Each path below is one point turned by a fixed rotation once a step. After each direction that follows a path, write how fast that rotation turns it, in deg/step (0 if it stays still).
Each turn is a multiple of 5 degrees from 10 to 175, or 0.
Each row of a path follows its step; steps can be skipped.
path 1
step 0: [ -6 -18   0  -3 -10   0  -4  -5 -31   3 -29  -3  -8   1  -9   1   4 -22
  23  22   4  -4  18   2 -16   6 -14  -8  -9  17  -6   6  12]
step 1: [ 12 -22 -19  12 -12  11  -3   7 -16 -11  16  10   1 -17   6  23   2 -23
  -3  16  -1   6   7   6  22   1  11  -9 -24  -5 -10 -11  -1]
step 2: [ 26 -16   6  -4 -16 -13   5  11  -4   2 -18  -5  -8  -6 -23   2   6  -9
  -2  -8  22   5  -2   7  15 -33   9 -17   2   1  12  -9 -19]
step 3: [ 23  22   7  10  -8   7  27  16  -5   8   4  10 -11  -7 -20 -21  -2  -2
 -10  25   8  -5  -4  -7 -10  -5  19  11 -15  -6 -14  -1  -9]
step 4: [  7  -1   3   7  19 -17 -21  32  10   4  -3  13 -17   9  -2   4 -12  20
   1   0   2  15 -17 -10 -12  10  19 -12 -15  -9  -4   2 -20]
step 5: [-21  19   2 -12   1  -1 -13  -6  -7  21  -3  -1 -22   7 -23   2 -23  -9
   5  -3   6  21   5 -12 -10   1   8  -1  14  19 -30   1  -4]
step 6: [ -2  -1   5 -20  12  -6   9  15 -12   2  17  -2  -8 -15  10  24 -18 -23
  21  17  -4   6 -21  -4 -10  16 -17 -11   2  -5 -10   3  16]
step 7: [ -1 -21   4 -34  -7   2 -18  -2   7  -9  -7   0  -9 -14  -4  26   0   0
 -12  19   8   8   2  38   2  -3   0   4   3   8 -11   6  -1]
step 8: [  2  -1  11 -17 -33   5  18  -6 -24  -3  14   5   1  -6 -21  -6  14   9
  -4  18   8  16 -11   4  14  14   2 -18  -5  12  17  -3   9]
Directions:
[ -5 -10  -1   0   1   2  -3  -2   1   0   2   4  -2   6   4   6  -4   6
  -1   1  -6  -7  -4   6   1   1   7   4  -9   3  -1  -7  -7] | 120
[ 5 -4  4 -6 -2 -1  0  1 -9 -3  3 -2 -3  0  8  9  5 -5 -4  5 -5 -2  5 -2
  8 -5 -2  2  6  6  1  5  1] | 60
[ 0  0  0 -3  6 -7  5  4  2  4 -4 -2  4 -6 -8 -3  1  6 -7  9 -5 -4 -5  7
  4 -3  4  5  2  0  5  3  5] | 80
[ -4   0  -5   0   0   5   6  -2  -3   0   0 -12  -6  -1  -2  -6   3  -1
  -6  -3   0   2   6   7  -3   2   4   5  -1   4 -11   5  -3] | 155
[ -2   8  -5  -7   2  -2   0   6   6   1   0   3 -10   3   6  -3   0  -1
  -2  -1  -9   2  -5  -6  -6  -7   6   1   7   0  -2  -3   0] | 45
path 2
step 1: [  0   2 -25   6   0  -5  14  15  10   1   6  -1  -3 -15 -11 -13  11  -1
  -9 -22  -6   7  -1  11 -16  -2 -17  -7  26 -17   8  12  -5]
step 2: [ 28  -5  11  -1 -27  -8  -3  -4  -4   7  -1 -12   6  -5  21   2 -22  -4
 -14 -12   5   9  11  11 -12   3  -4 -10   5  -6   9  14  -9]
step 3: [ -1  -5   1  -4  -4   1  11  -3  -3   2 -10  -4  17  28  -3 -14   9   7
  -3  -2 -10  -2  18 -11 -18  19 -16  -1  12  -4 -12  30   3]
step 4: [-15   2  22 -10 -16   8  15  -1  -2   2   6  16  -3  -3  11  -3  -7   1
  -2  22  16  13  26  -4 -19  -5   2 -17   2  -4   7   2  10]
step 5: [-14  22   2  -2  21   4   7 -25  18  13  -1  -3  10  -5   3  -3  -6   3
   2  -5   0   0  -7   2 -15  -4 -13 -17   6   8 -12  16  25]
step 6: [  2  15 -14   0  -3   7 -14  10   6  28  26  -1   5   5  -7  21   4  -2
  -9  12  -3  17   8   9 -11 -11   8 -21  10  -6   5  -1   0]
step 7: [  4  21 -17  -4  -8 -23  -3 -19  -8  -6 -14 -11  12  -7  -9  12  -3  13
   3  -5   0  21   5  13 -10  -7   1  11  24   3  -7   7   1]
step 8: [  3   8 -12 -10 -13   4  -8  18   5  -1 -17   4  -4   4   1   7  19   1
 -23 -22   2  13  24  -4  -6  10   3  -9   5  11  21   9   6]
step 9: [  5   4  -6  -3  -4   7  34 -12 -22  11 -24 -18 -14  -2   6   2 -13  -5
  -5  -1   8   3   9   0   2  10  -5 -10  20  -6   7   4   4]
Directions:
[  6   1  -8  -2   2   1   0   8  -2   3 -12  -2  -8  -2   2  -2   4   0
  -5   0   5   7  -1   5   9  -4  -3   3   1   2  -5  -3  -2] | 40
[ -6  -8  -7  -4   4   2  -1  -7   7   1   4   4   1   6  -1   0   3   2
  -7 -10   0  -1   2  -2  -1   0  -7   8   4  -1  -5  -4   1] | 160
[-1  4  0  1 -1 -2  5  1 -3  0 11 -7  0 -5 -2  7  8 -3  0 -3 -2 10 -4  2
 -4 -1 -2  6 -9  4 -4 -2  5] | 55
[ 6  2  0  0  4  8  0 -4  1 13  5 -8 -3  0  2  1 -7  0 -1 -8  1 -3 -6 -2
  4  2 -4 -3 -4 -3  7  3 -1] | 100
path 3
step 0: [ -1 -19  -8 -10  -3 -15 -24   9 -10   9 -11  11  11   8   7  22  16   9
  -7  -2  13  -3  -9  -3  -7 -18  14 -12 -18  -6  -4   8 -20]
step 2: [ 15  -7   3   3 -15  20 -25  13  10  -9 -13  11  -6   0 -10  21  -9   6
   9  -1  23   6  -1 -10 -29  -1  -3  -6  12  -2  -6  -9 -11]
step 3: [ 16  15 -10  10 -19   7  -8  11   7   2  16   8 -10   2   2  20  -1  17
  19   6  -7 -11   5 -11 -28 -17   5  -5   6 -12 -16  -5 -10]
step 4: [  5   6 -17   1 -11 -13 -11   3  16  14   6  -5  -3 -15   0  12   5  13
  26   2  -5 -13   0   7 -34  -9 -21   4   3  13  -7  12   4]
step 5: [  7   4   2 -11   2 -17  -7  -8  19  18  -7  -2 -19  10   7  21  20  -5
   4  11   6  -7   7   5 -27  -5 -17 -18  -1  -5   2  22   3]
step 6: [-14  21   3 -10  -6   3  -7 -11   9  18   2  -1  -2  11   6  24  24   4
  13 -19  19 -14  18  -5  -8   3   2  -9  -8  -7  14  13   7]
step 7: [  0 -13   7 -25 -10  14 -11   3  -2  10   8  -3   9  -2  -7  28  12   4
  16  -6  17  -6  17   5  -3  -4 -14  -2   0  -9  31  -9   5]
step 8: [ 17   2 -10 -31  -8   9   1   3  11  14   7  23  -3   4  -7  27   7   9
  -3   0 -10   2   7   7  -7   6   5   4  -6 -16  17 -25   2]
step 9: [ 19   6 -13 -15  15  -1 -10   8  20  14  12  21  12 -11  10  15   1   4
  15 -18  -6  17  11  -1 -13   6   9  12  -4  12  13 -11  -9]
Directions:
[-10   9  -9   2  -5   1  -1  -1   6   0  -2   2   6  -4  -3  -4   1   4
   1  -9   3   1   0  -1   1   6  -1   6   1   9   0  -2   5] | 145
[  5   3   0  -3  -1   5  -5   4   1  -7   5   6  -1  -8   0  -6  -5   3
   5   0  -4   3  -3  -4  -3   9  -3  -4   0 -10   1  -7   0] | 60
[  4  -5  -1  -5  -5   2   2  -6   6  -1  -9  -1  -7   0 -10   0   0  -3
  -7   8   0   3  -4   3  -4   7  -6   1   2   2   1  -2   5] | 120
[  4  -1  -1  10   1  -2   0   6   2   2   8  -2  -2   0  -3   0  -8  -1
  -6   1  -4   4  12   2 -10   2   3   1  -1   6  -3  -3   3] | 55
[ 9 -3  0 -5  4  5  7 -4  6  0  2  1  1 -3  4 -5  9 -4 -2 -7 -1 -1  8  2
  6 -2 -2  0 -6  3  3 -8  3] | 25
[  3   4  -5  -8  -3  -9   5  -6  -6  -4   5  -5   3   1  -4  -1  -4   2
  -2  -4   2  -2  -1   5  -6  -6   0  -1   7   0   0 -10  -6] | 80
path 4
step 0: [ 14   3  -6 -19   0  -4  16  14 -18   3   1  -5 -13   6   2 -10 -15  -4
  30   9  -6  14   2   5  20  11  -7 -19  18   9 -11  -4  -5]
step 1: [ -9  21   2 -26 -19 -11   3   3  -6   5  -4  19   5 -19  12  13  -7  -3
  25  14   9  18   8 -10   8   2   0 -12   1 -11  -2   7 -12]
step 2: [ -9   8  15  -8 -13   3   6 -20  11 -10  -8  16  -3 -24   8   2  -5  -5
  13 -15 -14   1  14  12   0  27  -3 -12 -15  -5   3  -9 -17]
step 4: [  6  18  19 -32  21 -20   3  11   7   6   9  19 -18  -5   8  -7 -10  -4
   8  -9   9   8 -18 -10  10   1  -2   7   7   0   5   3  -1]
step 5: [ 15  -3  20 -25  17  -4  19  -3   5   0 -19   3  -2 -23  -6  -5   2 -14
  21   4   7   1  -1  -8   5   0 -14 -12 -19  13   4 -13  -5]
step 6: [  0   7   9   1   5  -5  28   5  -5  -4   3  13  11 -11 -20  10   5  -9
  26  -2 -16  -1  29  -7  12   3 -10  -7  13  19  -3   3 -12]
step 7: [ -4  16   8 -18   8  -1   2  -8 -15  -2  22  32   1  -4  -2   1 -15  18
   4  10  -5  -2  15   6  17  10  -8   5  14   0   1  -8 -24]
step 8: [  7   2  -9 -26  11  -3  -3 -22   3 -13   1  20  -8 -33  12   2 -19   1
   2  11  -9  -5   5 -11  -1  13 -12  10  -7  -3  -9  -7  10]
step 9: [  0  10   3  -6   6  -9  21  -6  32  -7  -4  10 -23  -7  -3  21   0  -8
  12 -14 -19   2  -2  -8   2   3 -20   9   7   4 -10 -14  13]
Directions:
[ 0  3 -8 -5  0  8  2  4  0  4 -2 -5  6 -3 -2 -3  3 -1  5  5 -1  7  7  4
  4 -6  4  2  1  5 11 -2 -5] | 65
[-10  -8   1   3   5  -7   3  -1  -2   3  -6  -2   7   4  -8   1  -7   1
   7   4  -1   6  -5  -5   2   3   3  -4   0  -4   1  -3  -2] | 70
[  4  -2   1  -5   0   0  -6  -3  -3   2  -3   8   3  -4   0   1  -3   1
  -4   1  -2   4  -3   2  -1  -4   1   1 -20  -1   4   4   0] | 115
path 5
step 0: [  4 -20 -11  22   2 -14   1  -5   2  17  -4  27  10  14 -13  17  22  15
   7   0  -3 -20   8  16  -3  13  -6  16 -25   0   0 -17  -2]
step 1: [ 14 -27 -25   5  -7  12 -13 -14   1   0 -20 -16  -2   1 -35  11   6  -2
 -10   3   6 -10   0  -1   7  -2  -3  15 -29  -6  -6  -8  13]
step 2: [ 27   0 -13  14 -16  -7  14   5  -7   6 -40  -4 -12 -12  -4   9  13  -8
  -2 -13  17  -2 -16   2   9  17 -10  -7 -10  10   2 -12  21]
step 4: [  3 -31   1  10  -7  23   1 -12   7  -3  -4  26   5  -6 -27  10  -4  13
  -6 -13   3 -16  -5   8  13   7  -3  15 -31   7   1 -20   2]
step 5: [ 42  11 -18  13   1   6   5  -7   5   3 -28  -4   4  -5 -14   1   9 -10
  -7  -3  -6 -16   3  -1  11  -4 -10   7 -37   8  -1 -14   1]
step 6: [ 29 -18  -2   2   3   3  -1  11 -13  12 -54   7  -7   0  -8   7   6   8
  16  -6  16   8  -5  -8   2   6  -7  10  -4  -5  -7   3  -9]
step 7: [ 11 -31 -10   7   3  12  14   3 -12  10  -6  33   5 -18  -1   2 -13   8
   9   2   6  12 -11  10   0  22 -24  12 -18  -1  10 -18   9]
step 8: [ 22 -17   1  16  11  29  10   2  21 -11 -11  14  13  -8 -13  -8  15   1
 -15  12   0  -4   5  15  14   2 -15   3 -33  11 -10   1   4]
step 9: [ 30  -1  -2   5   1  26   1   7  -3  -5 -41   3 -21   8  -2  13   0  13
  -1 -11  -7 -18   3   6  -9   5  -6 -11 -25   1  -6  -8 -14]
Directions:
[  2  -1  -6  -5  -2  -2  -3  11  -9   0  -3  -8  -1 -10   0  -1   4  -2
  -3  -3  -1  -9   1  -9  -3  -2  -1   1   2  -1  -4  -2  -3] | 90
[ 4  9  5 -2  1  4  9 -7  1  6 -1 -7 -4 -3 -3 -2  5 -1 -8 -2  6  2  0  4
 -4 -3 -4  0  2  8 -8 -1  0] | 110
[  5   6  -7  -1   3  -1   0  -9  -1   2   4  -2  -5  -4   6  -7  -2   0
   3   8  -2  -1   3   1  -7   4  -1   2  -6 -10   3  -7  -1] | 160
path 6
step 0: [ -3  20  -1   3  26  17  -5   5  13   3 -17 -25  15   8  12  -1  -3  -9
 -17 -18   4 -21  11   0  -5  16 -18  -3   3  -6  -1  -5 -28]
step 1: [  7  28   1  16   1   5  -7  -2  32  -7   2 -23 -17  -9   4   1 -23   5
 -12 -10  -8  -6  -8  -7 -14   4 -12 -18   0  -4 -27  -8  -9]
step 2: [ -9  12   8   3  18  -1 -22 -16  24   5   8 -18  16   1  25   5   4   1
   9 -10 -24  -2   7 -10 -26  15 -16   6   5  -7  -6  -4 -13]
step 3: [ -6  28  -3  10  18  13 -19  -9  23  -7   3  -8   4  14 -10   0   4   1
 -12  17  -8  22   1  -1 -24   0 -10 -14 -20   3 -20 -10  -7]
step 4: [-14   9  15   7  10  19 -27 -18  17   0 -10 -19  -8 -14  15 -17   5   2
  13  19   3  13 -11  -9 -28   1  -3  16   8   7  -5   0  -4]
step 5: [ -8  27   1   1  -6  -7 -10 -14  17  -3 -34   5  12   3  14 -15  17   6
 -15  16  -4  14   5  -3 -22   0  11  -5  -9  10   0  -9 -21]
step 6: [-22  23  -2   5   5  23  -2 -18   0  11 -24 -12 -11  -3  18  -7  -2  12
  -9   7  16  -2   5 -17  -4 -10  -8  12  -1  20  -8 -24   2]
step 7: [ 16  24   7  10   0   8   9  -3   3 -11 -32 -14   7 -23  13  -5  10  11
 -17  16 -19  -8   9  -7 -11   1  -8   2  17   4   7 -22  -8]
step 9: [  9  18   3  25  17   9  -5  14  14  14 -14 -19  12  -3 -11  -2  -3  -6
  -8  -9 -15   9  10 -18 -16  -8 -22   4  19   6  17 -21   0]
Directions:
[ 4  3  0 -1  0  3  3  2  0 -2  7  0  6 -1 -1 10  0  5  3  9 -1 -5 -5  2
 -9  3 -4  4 -7  0  7 -3  9] | 70
[ 4  8  6 -9  0 -4  5 -4 -7  4 -9 -1 -8  3 -4 -1  4  1  9  2  2  5  0  3
 -1  6 -2  4 -2  3 -2 -2  1] | 40
[ 5 -1  2  3  9 -2 -4 -1 -3  2 11  2  3 -3 -7 -1 -2 -1  7  1 -8 12  5 -6
 -1  3  1 -2  4 -2 -5 -4  1] | 55
[-2  0  4 -3  1  4 -9  0  6  6  3  2 -2 -6  3  5  2 -7 -2 -2  0 -2 -2  9
  1 12  4 -3 -6 -2 -8 -2  0] | 25
[  4   0   1   0  -1   6   1   2  -3 -10   1  -4  -5 -11  -3  -6  -2   2
   2   9   4  -3  -4   1  -1   6   1  -3   7  -8  -3   5  -4] | 115
[  8  -4   6  -2   1  -4   1  -4   2  -5   0  -8   0 -11   4   0  -2  -1
  -1  -5  -6   1  -3   6  -2  -8   5   5  -1   9  -1   3   3] | 130
